Rotation paths and how fast each direction turns (degrees a step):
Each turn is a multiple of 5 degrees from 10 to 175, or 0.
Each row of a path follows its step; steps can be skipped.
path 1
step 3: 2.22,1.69,2.19,-2.55,-1.65,0.30,0.34,0.15,1.90,1.74,-0.34,-0.38,1.31,-1.82,-0.14,1.69,-0.49,1.46,-2.62,-3.07,1.34,-1.82,-1.08,-1.07,1.25,-2.67,-0.73,0.53,1.33,3.99,2.01,-3.88,-1.73,3.22,3.10,-2.50,2.59,-1.81,0.25,-1.47,-2.89,2.51,-1.28,0.90,2.68,-0.80,3.97,2.65,-0.87
step 5: -1.01,-1.11,2.85,-2.28,1.15,-0.81,-2.82,2.00,2.19,1.20,-3.27,1.40,1.53,-0.85,-1.08,1.41,1.42,0.09,-4.48,0.71,1.76,-1.64,-0.73,-0.93,2.18,-2.78,-0.11,-3.86,1.50,-3.43,1.99,-1.38,-0.50,1.21,-2.39,4.04,0.03,-0.95,-1.56,0.77,-0.41,1.27,1.07,-3.68,0.29,2.99,1.59,0.83,-3.16
step 18: -0.43,-0.19,-3.14,-1.73,-0.81,1.47,0.02,0.09,2.08,2.13,0.11,-5.71,0.85,-3.24,-3.71,1.04,1.99,-0.60,1.78,1.90,2.07,1.92,-0.23,-1.21,-1.24,-2.80,0.50,-1.14,1.35,-1.04,0.11,-0.89,-0.16,-0.42,0.34,3.24,2.33,1.24,0.94,2.19,0.97,-0.54,-2.50,-1.09,-5.41,1.96,-0.79,1.28,-3.55
step 22: -0.54,1.92,-0.77,-2.37,2.16,-1.00,-0.40,-0.98,2.62,2.10,-2.23,0.88,-0.62,-3.84,-0.71,1.48,-0.63,-1.62,4.74,0.16,-3.52,-4.17,-1.97,2.94,2.00,-1.46,-0.12,-0.66,4.77,4.46,-1.47,1.76,0.27,-0.33,0.09,1.36,3.11,-0.52,-0.92,0.89,0.07,0.94,1.10,-1.17,0.25,-0.75,-2.13,1.72,0.21
step 23: 0.88,-3.78,-3.04,-1.83,0.36,2.80,1.92,-3.56,0.19,1.59,-1.34,3.73,-0.22,-1.69,-0.99,1.68,1.51,2.77,2.20,0.67,3.24,0.61,-1.96,-0.59,-3.55,-1.02,-0.05,-4.21,1.84,-1.24,0.17,0.42,0.74,2.84,3.03,-0.30,3.11,-0.04,0.90,1.84,0.75,0.72,-1.57,1.29,-1.18,0.25,-0.20,3.72,1.45
step 24: -1.64,0.40,2.68,-2.02,-2.75,-2.09,-0.78,-0.27,1.28,1.76,-4.67,1.04,0.09,-2.38,-0.78,-2.02,-0.74,-1.46,0.82,-1.21,4.56,1.58,-3.97,-2.60,-2.47,-0.13,-2.31,0.87,1.04,1.67,0.38,3.82,-0.29,-1.30,-0.86,-0.87,0.92,1.67,-1.68,1.35,3.44,3.13,0.17,0.97,1.38,-0.66,-2.48,0.25,-3.03
step 26: 1.23,3.06,-2.30,-2.24,1.61,1.07,-0.30,-0.94,1.37,-4.34,-0.97,4.99,-0.59,2.12,2.23,-1.14,-4.00,-1.36,-1.13,0.75,2.39,2.82,-1.92,0.35,0.70,-2.73,-1.04,-1.72,-0.42,2.99,-1.37,2.33,-1.15,0.86,0.61,1.86,0.80,1.63,1.03,1.70,-1.89,2.47,-0.88,-1.59,3.55,1.17,-1.52,2.38,0.68
step 29: -0.54,2.11,-2.93,-1.21,-1.00,1.08,0.78,2.99,2.53,2.38,-0.35,-2.08,2.96,-0.95,-2.00,0.20,-0.80,-0.35,-0.14,-4.21,3.41,-0.95,-3.09,0.47,0.02,-2.69,-0.83,4.33,0.95,2.30,-4.50,0.88,-0.86,3.09,-0.36,-0.82,2.03,1.68,1.81,2.18,-0.39,0.95,-2.61,1.52,0.10,-1.48,-0.58,2.61,-0.94
Speeds:
-0.33,-0.85,-0.06,0.79,0.59,-0.62,0.27,0.25,0.18,0.24,0.23,0.10,0.47,1.17,-0.62,0.01,-0.32,0.01,0.83,-0.63,-0.41,0.32,0.82,0.75,-0.48,-1.01,0.67,0.74,0.47,0.45,-0.46,-0.46,-0.39,0.53,-0.36,0.58,0.25,0.25,-0.84,-0.14,1.26,-0.21,-0.09,0.26,-0.66,0.05,-0.26,0.47,-1.13	160
-0.91,0.24,-0.37,-0.69,-0.37,0.98,1.05,-0.54,-0.49,-0.43,0.03,-0.38,0.65,0.46,-0.41,-0.13,-0.08,0.11,-0.13,0.41,0.84,0.85,-0.27,0.59,-0.24,-1.53,0.42,-0.11,-0.52,-0.27,-0.16,0.47,-0.85,0.39,0.32,-0.10,-0.43,0.40,1.11,-0.65,-0.42,-0.10,0.62,0.45,-0.46,-0.47,-0.84,-0.28,0.33	130
0.66,0.15,-0.33,0.46,0.13,0.68,-0.52,0.63,-0.68,-0.79,-0.25,-0.85,0.51,0.47,-0.03,-0.10,-0.44,0.69,0.27,-1.22,-0.65,0.41,-0.98,-0.75,-0.01,0.00,0.24,0.64,-0.41,0.21,0.02,-0.59,-0.77,-0.37,-0.26,0.36,-1.05,0.55,0.53,1.22,-0.55,-0.52,-0.70,0.46,0.73,0.06,0.08,0.29,-0.07	25
-0.24,-0.75,-0.24,-0.51,0.34,-0.24,0.76,0.14,0.99,-0.50,0.04,0.18,-1.04,-0.02,-0.74,-0.24,0.20,1.06,0.27,-0.71,-0.79,-1.46,-1.04,-0.50,0.04,-0.95,0.34,-0.08,-0.23,-0.27,-0.71,0.52,0.66,0.20,-0.32,0.25,-0.24,-0.77,0.48,-0.70,-0.19,0.11,0.06,0.46,0.33,0.25,0.67,-0.61,-0.09	60
0.75,0.77,-0.19,1.36,1.58,0.91,1.13,0.15,0.25,0.16,0.03,0.40,-0.52,-0.18,-0.09,0.41,0.25,-0.27,0.13,0.18,0.21,-0.15,-0.03,0.12,-0.85,-0.51,0.42,-0.77,-0.53,-0.12,0.80,0.25,0.80,0.15,-0.07,-0.12,0.01,1.14,-0.67,0.30,-0.24,-0.67,-0.69,-0.02,-0.28,-0.09,0.10,-0.69,0.50	135
-1.15,-0.91,-0.42,1.07,-0.20,-0.77,0.33,-0.65,0.82,0.07,0.62,-0.89,0.68,-1.01,0.01,-0.33,0.07,-0.85,0.36,0.44,0.07,0.05,-0.40,0.13,0.80,-0.39,-0.20,0.71,0.66,0.43,0.49,0.36,0.47,-0.10,-0.70,-0.35,-0.06,0.59,0.01,0.25,-0.85,-0.72,-0.17,0.43,0.85,-0.43,0.27,0.34,0.48	155
